One turn moves each row of this set onto another row. After a few examples, where does it send each row asked below?
dipi: [ -8  -6  21  -3 -15  -4  12  -3 -25   5   0 -18  12 -12 -23 -23  16  10
 -18 -17 -14  -1 -13 -11  12  -4   2]
fis: [-13  13  19  -2 -19 -20   7  -4 -31   7  -2  -3   2 -19   4  -3  11  -6
 -22  22   3 -10   8 -15 -21  -7   9]
kinen: [  7  11  15  -1  12 -21  22 -21 -30  -4 -14 -11 -10   9 -20 -14 -10  -3
 -36  17  -4 -27  28 -18   1  -8   2]
vibu: [ -3  -3  10  14   3 -10   9 -16 -20 -28  11 -21  14 -12   1 -16  -7   6
 -11  21 -21 -12   0   2 -16 -12   0]
Kor: [  5  11  17  -1   9 -22  22 -20 -27  -9 -13 -16  -8   6 -16 -15 -11  -3
 -41  15  -5 -27  25 -17   3  -6   7]
mepe: [ -6   3  12   8  -3 -10   8 -22 -18 -25  11 -18  17   1  10 -10  -8   4
 -15  20 -16 -10   7   2 -15 -12   6]
vibug: [ 10   7  14   5  18 -21  23 -16 -32  -7 -14 -13 -13  -3 -27 -20  -9   0
 -33  18  -7 -29  22 -18   2  -8  -3]
Gapev: [  1  -7  23   3  -8 -35   2  -7 -24  22 -23 -38  -1  -3  -7   6   4  20
 -21 -15  -4 -19  -4  14 -12 -22   1]
Bota: [  2  -3   7  18  11 -10   8 -15 -26 -22  10 -13   9 -14  -8 -17  -5   8
  -2  24 -20 -12   1   0 -19 -14 -11]
Mefab: [ 18   5   3   9   4   2  11 -12  -5  16  -4 -15   8 -12  12  -5  -4  -3
   4  12   4 -15  19  14  22 -16  11]
lifu: [ -2  -8  16   1  -4  -3  12  -2 -32  11  -1 -11   6 -15 -34 -24  18  13
  -7 -13 -14  -2 -11 -13   8  -8 -10]
tum: [  4  -4  20   1  -4 -34   1 -10 -29  30 -24 -30  -3   6  -8  10   5  20
 -14 -13  -1 -17   4  14 -15 -25  -6]
Luv: [ -8  12  14   1  -9 -20   6  -4 -37  14  -3   5  -4 -21  -6  -4  13  -4
 -12  25   3 -10  11 -18 -25 -10  -3]
dubob: [  3   2  -5  10   0 -12  10  -3 -21   6 -10 -26  -5 -17   7 -38 -24   2
 -29 -27  -6  -4   2   0  -4 -14 -10]
befa: [ -7   9  15   5  -8 -19   7   0 -36  10  -2   1  -4 -30 -10  -9  13  -3
 -13  25   0 -12   4 -18 -24  -9  -4]
kod: [-11  14  16  -2 -14 -20   6  -6 -34  12  -2   3  -1 -15   1  -2  13  -6
 -17  24   4  -9  13 -17 -23  -9   3]
dod: [  5 -16   3   7   0  -7  16   4 -34  17  -6 -41 -10  11  -5 -13 -13  21
  -2 -18   5 -30  11  10   3 -18  19]
nanef: [-10   8  17   5 -12 -20   8   2 -33   5  -1  -5  -1 -35  -7 -10  12  -3
 -18  23  -2 -12   1 -16 -21  -7   2]
pugo: [  7   1  -9  14   8 -11  10  -3 -26  11 -11 -19  -9 -19  -1 -39 -23   4
 -21 -24  -5  -5   4  -2  -7 -17 -20]
rab: [ 20   4   1  10   8   3  11 -11  -8  19  -5 -12   6 -12   9  -5  -3  -3
   8  13   4 -15  19  13  20 -18   6]
Rok: [  6   8 -11   5   6 -10   8 -13 -29  22 -11  -8 -10   5   8 -27 -22   0
 -19 -23   2   0  19  -2 -10 -19 -20]
teg: [  7   7  17   4  14 -21  24 -15 -29 -11 -13 -18 -10  -6 -25 -21 -11  -1
 -37  17  -8 -30  19 -17   3  -7   2]
nudu: [  9  10  14   3  17 -21  21 -19 -32  -4 -14  -9 -13   4 -24 -17  -9  -2
 -33  18  -4 -27  27 -18   0  -9  -3]
bekes: [  1   4   4   9   9  -9   6 -26 -28 -12   9  -2  10  11   2  -5  -4   4
  -1  25 -12  -8  17   0 -23 -17 -10]
sud: [  9   4 -12  12  11 -10   8  -8 -30  19 -12 -10 -12  -8  -1 -34 -21   3
 -16 -22  -1  -2  12  -3 -10 -19 -25]
Dakem: [  5 -14   2   6   0  -6  16   3 -35  20  -6 -38 -10  15  -4 -11 -13  21
  -1 -18   7 -28  14  10   3 -18  19]
ped: [ 17   3   4  11   3   1  11  -9  -4  12  -4 -19   8 -17  11  -8  -5  -3
   2  11   2 -16  14  14  24 -15  13]
nifal: [ -3   1  13  -8  -7  -2   9 -14 -35  24  -2   3   6  14 -23 -10  19   8
  -5 -12  -5   4   8 -14   4 -10 -10]
rek: [  7 -17   1   9   4  -6  16   5 -37  20  -6 -37 -13   8 -10 -14 -12  23
   3 -17   5 -30  12   9   2 -19  13]
Sofaz: [ 21   2   0  13  11   3  10 -10  -9  17  -5 -12   4 -18   5  -8  -3  -2
  10  14   2 -16  17  13  20 -18   4]
kek: [ 21   1   1  15  10   3  11  -7  -7  14  -4 -16   5 -24   4 -10  -4  -1
   8  13   0 -17  13  13  21 -17   6]
kosi: [  6  -6  18   4   0 -34   1  -8 -31  30 -24 -29  -5   1 -14   8   6  21
 -11 -12  -2 -18   2  13 -16 -25 -10]
tozus: [ 19   1   3  13   6   2  11  -7  -5  12  -4 -20   7 -23   7 -10  -5  -1
   4  12   1 -17  12  14  23 -16  10]
felo: [  6 -15   1   6   2  -6  16   2 -37  22  -7 -36 -12  16  -5 -10 -12  21
   2 -17   7 -29  16  10   2 -19  16]
tutep: [ -4   5   8   6   1 -10   6 -26 -23 -17  11  -8  14  13  11  -4  -6   2
 -10  22 -12  -7  16   2 -19 -13   1]
Lop: [  7 -15   0   8   5  -6  16   4 -37  22  -7 -35 -13  13  -9 -12 -12  23
   4 -16   7 -29  14  10   1 -20  13]
mub: [  0   6  -5   5  -6 -11  10  -9 -19   8 -10 -24  -2  -5  17 -32 -25  -1
 -33 -28  -2  -2   9   0  -3 -14  -4]
Pum: [-11   0  22 -10 -21  -3  11  -9 -24   9   0 -15  15   4 -13 -15  15   8
 -22 -18  -9   1  -4 -11  12  -4   8]
Tage: [  0  -4  13  -2  -1  -2  10  -7 -37  20  -3   0   3  -2 -34 -18  20  11
  -1 -11  -9   1  -1 -14   4 -11 -16]
bam: [  1  -4  22   0  -8 -35   1 -10 -26  26 -22 -34  -1   5  -5  10   4  20
 -19 -15  -2 -18   1  14 -13 -22   0]
Zenun: [  6  -8  19   6   1 -34   2  -5 -30  26 -23 -33  -5  -7 -17   4   5  22
 -12 -13  -4 -20  -3  13 -15 -24  -9]
Tozi: [ -9   3  18 -13 -17  -3   9 -14 -28  18  -1  -5  12  17 -13  -9  17   6
 -16 -15  -5   4   5 -11   8  -7   2]
Gube: [  1   9  -7   2  -2 -11   8 -13 -23  16 -11 -15  -5   7  18 -27 -23  -2
 -28 -26   1   0  17  -1  -7 -16  -9]
zis: [  4  -1   3  15  15  -9   6 -20 -30 -14   9  -4   7  -2  -7 -11  -4   7
   3  26 -16 -10  10  -1 -23 -17 -16]
Fil: [  5   8  18   2   9 -21  23 -17 -26 -12 -13 -19  -9  -1 -20 -20 -11  -2
 -41  15  -7 -29  20 -17   5  -5   7]
duv: [  3  -9  21   6  -4 -35   3  -4 -26  23 -23 -38  -3  -9 -13   4   4  22
 -17 -14  -5 -20  -6  14 -13 -22  -4]
ruva: [  6 -17   2   9   2  -6  16   5 -35  18  -6 -40 -11   7  -8 -14 -13  23
   0 -18   5 -30  10  10   3 -19  16]
lesu: [-13  10  19   1 -18 -21   7   0 -30   3  -1  -7   2 -29   0  -7  11  -5
 -22  22  -1 -11   2 -16 -20  -6   9]

dubob turns into pugo
vibu turns into Bota
And these:
felo turns into Dakem
kinen turns into Kor
kosi turns into tum
Tozi turns into Pum
fis turns into lesu
ped turns into tozus

One turn moves each row of this set onto another row. After a few examples, where does it send each row asked below?
kolez: [ -6  15  13  -1   1   2 -12  -5   3   7   0   9  14 -12 -28   7  20   5
   7  -6  -5  14  -1  -6   5 -17   7   7  -9  32  -3  -4  -3 -32]
Puz: [  0   9  23  13   9   6 -31  -1  14  28   5   6   5 -18 -25  -1   8  -7
  -5  -4  19   6  -3   2   7  -3  -8   4  10  38   6  10   5 -20]
mikeb: [-12  -2  -6  -9   9  19 -17   7   9  12 -12 -27  23  -2  -4  -5 -32  13
   9  12   9   7  39  -8   7   1   2   6  -8  10   1   6  13  27]
Ran: [ -1   0   7   3 -11  -5  10  -1  -2  -4 -16 -11  14 -22  -8  -3 -22   0
  14  14  18  -1  34  -7  29   4  12   2   4  14   8   8  20  29]
Liti: [  6   5   8 -17  -1 -15 -26 -11  -3 -26  -3 -11  -2  -4  -4 -16 -26   7
  11  13   3  21   1   2  -1  -1   0  30   9   5   0  -6  27 -15]
taf: [  2   4   3   5  -5   4   5   7  -6   4  -6 -18  16 -14   0 -14  -8  14
  17  10   3  12  34 -33  24  -1   0  -7  -2  25  14   5  28  19]
Vopu: [ -9   1  -6  -6   9  20 -16  10   5  14  -7 -28  23  -1   0 -12 -22  20
  12  10   2  14  39 -22   8  -2  -3   0 -10  17   5   4  18  22]
nurum: [  6   5   7 -18   1 -13 -28 -10  -2 -25  -3 -12  -1  -3  -4 -16 -26   9
  11  13   2  21   2   3  -2   0  -1  31   8   5   0  -6  26 -15]
duz: [ -1   8  -3   6   1   9 -10   5  -7   7 -11 -27  13  -6   3 -14 -20  18
  16  12   3  20  40 -29  20   4  -8 -10  -2  23  11  13  25  11]
fozo: [  7   6   9 -16  -2 -15 -24 -10  -3 -27  -3 -10  -3  -6  -4 -16 -23   7
  12  13   2  22   0   1   1   0   0  30   9   6   1  -7  28 -16]
bipul: [ -2   8  23  13   8   5 -30  -3  15  27   3   7   5 -19 -27   2   4 -10
  -6  -4  22   4  -3   7   7  -2  -6   5  11  36   5  10   3 -18]
Tero: [  3   7   4  10 -10  -5   5  -3  -9  -3 -18 -17   9 -18  -3  -7 -22   5
  17  16  14  10  37 -16  32   7   1  -7   6  19  12  16  23  16]
Vabag: [ -1   8  22  13  10   7 -34  -1  14  30   6   5   6 -16 -25  -1   6  -6
  -6  -5  18   7  -3   2   4  -3  -9   3   9  39   6  10   5 -20]
nesun: [-13  11  10  -7   4   5 -18  -7  10   8  -6   9  17 -11 -33  16   6   0
   3  -3   2   7   0  12   0 -15  12  15 -10  23 -11  -3 -12 -25]
bebu: [  8   5   9 -15  -2 -16 -24 -10  -4 -27  -2 -11  -3  -5  -4 -18 -22   9
  13  13   1  23   0  -2   1  -1  -1  29   9   7   2  -6  28 -17]
kom: [  6   5   7 -18   2 -11 -29  -9  -2 -24  -2 -13  -1  -2  -4 -17 -25  10
  11  13   1  23   2   0  -3  -2  -2  30   7   5   0  -7  26 -16]
kebup: [ -2   5   2   6  -9  -5   2  -6  -6  -4 -22 -17  10 -18  -7  -1 -31   1
  15  17  20   4  37  -4  30   9   6  -1   6  13   7  16  18  21]
mef: [  7   5   7 -17   1 -12 -29  -8  -3 -24  -1 -13  -1  -2  -3 -18 -24  11
  11  13  -1  24   1  -2  -3  -1  -3  29   7   6   1  -7  28 -17]
lupib: [ -6   6  -7   0   7  16 -18   5  -2  11 -13 -31  17   0   2 -11 -27  19
  14  13   4  18  41 -22  13   4  -9  -6  -5  18   7  13  19  13]
zor: [ -6  14  14   1  -2  -2  -8  -7   3   4  -3  12  13 -16 -30  10  18   1
   7  -5  -2  10  -2  -1   9 -16  10   8  -6  31  -4  -3  -4 -30]
nafe: [ -3   8  22  12   9   6 -33  -3  16  28   3   5   6 -18 -27   3   3 -10
  -7  -4  22   3  -2   9   5  -2  -6   6  10  35   4  10   3 -17]
Gaz: [-12  13   8  -6   7  10 -22  -3   9  12  -1   5  18  -6 -28   9  12   8
   5  -6  -5  13   1   0  -3 -18   5  11 -13  27  -8  -4  -9 -31]
Zekiz: [ -7   3  -2   1  -3   2  -7  -6   0   0 -24 -21  14 -12  -8   2 -39   1
  12  18  21   3  40   3  22   9   5   3   3   8   3  16  13  24]
gopi: [-11  -3  -3  -8   3  11 -10   2   8   6 -16 -21  22  -8  -8   0 -36   6
   9  14  17   0  38   2  13   3   8   9  -4   6  -1   7  11  32]
zadu: [-10   3  -5  -3   5  11 -16  -2   4   6 -21 -26  17  -5  -6   0 -41   8
  10  17  17   7  41   1  14   8   1   3  -2   7   0  16  11  22]
Mag: [ -9  14  10  -4   5   7 -18  -3   6  10   0   6  16  -8 -27   7  17   8
   6  -7  -7  16   0  -6   1 -18   5   9 -11  31  -5  -5  -5 -32]
Buso: [ -3   8  21  10  11   8 -34  -2  17  29   3   5   7 -16 -27   2   2  -9
  -7  -4  21   4  -2   8   3  -2  -7   6  10  35   4  10   2 -18]
boke: [ -7  -2   2  -2  -5   1   1  -1   4   0 -19 -15  17 -16 -10   1 -31  -1
  11  15  20  -3  35   2  22   4  12   7   2   8   3   9  14  32]
gib: [ -7  14  14  -1  -3  -3  -8  -9   5   3  -5  14  13 -17 -32  14  14  -2
   5  -4   2   7  -2   6   9 -15  12  11  -6  27  -6  -3  -7 -27]
pavot: [ -2   8  21  11  12   9 -35  -1  16  30   5   3   7 -15 -25   0   5  -6
  -6  -4  18   6  -2   3   3  -3  -9   5   8  37   5   9   4 -20]
Fese: [ -3   7  21  10  12   9 -35  -2  17  30   4   4   7 -15 -26   1   3  -7
  -7  -4  19   5  -2   6   3  -2  -8   5   8  36   3  10   3 -19]
Gisod: [  8   6   8 -15  -1 -14 -25  -9  -4 -26  -1 -11  -3  -4  -3 -18 -21  10
  13  13   0  23   1  -3  -1  -1  -2  28   8   8   2  -6  29 -17]
zutu: [ -3   3  -2   0   3  13  -7  11  -1  10  -5 -25  19  -6   2 -15 -12  20
  15   9  -1  16  37 -32  15  -2  -4  -5  -7  23  11   4  25  18]
Tutut: [  3   9   2  10  -7   0   0   1 -10   1 -13 -21  10 -13   1 -12 -17  12
  18  14   8  16  38 -27  28   5  -5 -10   2  23  14  14  26  12]
Ber: [-10   4  -8  -3   9  17 -21   2   3  10 -17 -31  18   0  -2  -6 -36  15
  11  15  10  13  42 -10  10   5  -5   0  -5  11   2  14  13  18]
Nuki: [  2   2   6   7 -11  -4  12   2  -6  -2 -11 -13  13 -20  -4  -9 -12   6
  16  12  11   6  33 -22  31   2   6  -3   3  21  13   6  26  23]
samo: [  8   6   7 -16   1 -12 -27  -8  -3 -24  -1 -13  -2  -2  -3 -19 -22  11
  12  13  -1  24   1  -3  -2  -1  -3  28   7   8   2  -7  28 -18]
Rago: [-14  12   8  -8   7   9 -22  -5  11  11  -4   6  18  -7 -30  12   7   5
   3  -5  -1  10   1   7  -3 -17   9  14 -12  24 -10  -4 -11 -27]
Zegi: [  0   8  24  13   8   4 -30  -2  14  27   4   6   5 -19 -26   1   6  -9
  -6  -4  20   5  -3   4   7  -2  -7   4  11  37   6  11   5 -19]
kile: [-10  12  13  -4   0   0 -12  -9   7   5  -6  12  15 -14 -33  16   9  -3
   4  -3   4   6  -1  12   5 -15  13  14  -7  24  -9  -2 -10 -25]

nurum turns into Liti
gopi turns into boke
And these:
Rago turns into nesun
lupib turns into Ber
pavot turns into Fese

One turn moves each row of this set onto another row. After a few examples, where does it send each row asked below?
sovo: [ 10   2  12 -11  -3  24  -1   1  12  -7   2   0   2   2   3  -1  -1  20
 -15]
vafek: [  1 -13 -12  -1   4 -17   3   8   4  -5 -24   6 -10 -11   9   4 -11  -1
  30]
nuga: [  2  -8   3  13  -1 -22  20 -12   7   0  -1  -1   0  -8   1 -16   9   4
   6]
gifa: [-22   8  -4  -9  15   8  -9  16 -10  -6 -29   0  19   6  23   5   0  -3
  -5]
giz: [ -3   6 -15  11  -9 -16  14   0 -10  -9  -5  -4  13  -2   7   1  -9   7
  30]
Fufan: [ 11  16  -3 -15 -13   0 -20   0  -2   5 -12  -4  -1  21   2  -8 -19 -15
  -3]
Nede: [ -1  -9  -8 -18  14  34   3  -2  -1  15  -6   6   1  -7   6   3  -7 -10
 -10]
tuluk: [ -8  -3   2 -10  14  -3  23 -14   4 -10  -9 -16  -7 -22  -5   7  -3  -2
  25]
Fud: [-15  21  24  -9  19  12  -1   1 -12 -13 -19 -10 -16   4  10  -2 -10   1
  -8]
Nebam: [ 10 -12  -2 -16  12  15 -10  -2 -22  18 -14 -21  -5  14  10   2 -20  -3
   8]
Kidu: [  8 -14   3 -17  13  20  -8  -3 -14  11 -17 -26 -13  13  10  -2 -16  -9
   9]
bamag: [ 21 -11  -9  -9  10 -28  17   5  -3  -9 -14  -9  10  -2 -10 -10   4  -4
  10]
fadib: [ -2  -4  -5   7   5 -23  16 -17  12  -6  -2   3   1 -11   0 -15   8  -4
   1]
bitum: [  3 -12   9  -5   5  13  -4   9 -19 -11  -7 -16  17  15  17  -5  20  11
   0]
Duta: [-19   7   0  -8  14   5 -15  19  -8   1 -30  -2  16   7  17  11   7  -2
   3]
bugol: [  6   5   7 -18  -4  24  -7  -1  12  -8   1   4  -4   6   9  -1   1  23
  -5]
naf: [ 11  13   1  -5 -13   0 -17   3  -4   7 -12 -13   8  25  -4  -6 -19 -15
  -3]
bibab: [-20  18  26  -9  19   6  -5  -4 -12  -2 -20 -10 -13  -4  12   6  -9   0
  -7]
latat: [ 22 -11  -5  -4   9 -27  17   9   1   1 -18 -13   1   1  -9  -8   2  -1
  16]
vur: [  3   8  19  -6  -2   3   0  -1 -23 -10  -7  -9   4   2   2 -12  -1 -29
 -20]
Ripu: [  3  -7  13 -17   2  10  -5   7 -20  -9  -4 -10  16   9  12  -1  26  12
   0]
dab: [-19  22  26 -16  13   6  -6  -1 -17  -5 -19  -8 -16   5  10   2  -6   1
   2]
fov: [  0  17  18  -1  -1   4  -3  -8 -20  -3   0  -5   0  -1  -1  -8   1 -27
 -19]
Vuvo: [ 12  12  -6 -10  -8   1 -19   6  -1  -2 -18 -13   4  20   4  -5 -22 -19
  -4]
Bip: [ -3  13  17 -15  -1   0  -1  -9 -23   0  -6  -5   4   0  -1 -10   2 -29
 -18]
pusov: [ 11 -12   4 -25   5  17  -8  -5 -20  16 -10 -21  -9  15   5  -1 -13  -5
  12]
pinok: [-19  12  -2 -17  10  -1 -15  14  -8  -2 -26   6  16   7  20   5   7   0
  -2]
riza: [ 16  15  -4  -4  -4  -9  26   4  -4 -19  -2  -2  -1 -13 -12   0 -15  -1
  15]
zesal: [ -3   3  -8  12 -12 -15   9  -4  -5 -14  -3  -2   4   5   2  -5 -10   7
  33]
Kobor: [ 12  -6   8  -5   3   7 -11  12 -18 -10  -4 -12  17   9  14   2  23  12
  -2]
gedi: [ -8  -3 -13  -8  23 -16  26  -7 -16   2 -14 -15  11   3  -6  -5  -7   2
  25]
lino: [  0 -12 -11 -27   8  26  -2  -6   0  16  -7   6   7  -5  10  -1  -3  -9
 -11]
Zug: [ -8   5 -10  -4  27 -16  29  -1  -9   6 -16 -12   3   3  -4  -4  -7   7
  23]
tep: [ 11   6   4  -6  -3  -2  28   1  -6 -23  -1   1  -5 -11 -14  -3 -16   4
  18]
ser: [ -3   6  -5  -6  14  -3  25 -12  13  -6  -5 -14  -7 -21  -5   7  -1   1
  21]
Mib: [ -7  -3 -10   1  16 -12  24  -2  -3   0 -14  22  -9 -11   2 -13 -18   0
   6]
Potam: [  2 -15 -11   0   2 -14  10   4   0   2 -20   3  -6 -21  12   8 -12  -5
  28]
Doza: [ -4  -4   0   4  10 -14  29  -1 -10   2 -13  18  -8 -17   2 -11 -17  -1
   5]
Tomo: [  7   4   3  -8  -2  26  -5  -2  16 -14   1  -5   2   9  10  -5  -1  18
 -11]
seno: [ -2 -15  -7 -17   8  31   2  -8   2   8  -6   0   5  -9  13  -2  -6 -15
 -13]

seno turns into Tomo
fadib turns into zesal
And these:
bibab turns into fov
lino turns into bugol
Potam turns into ser

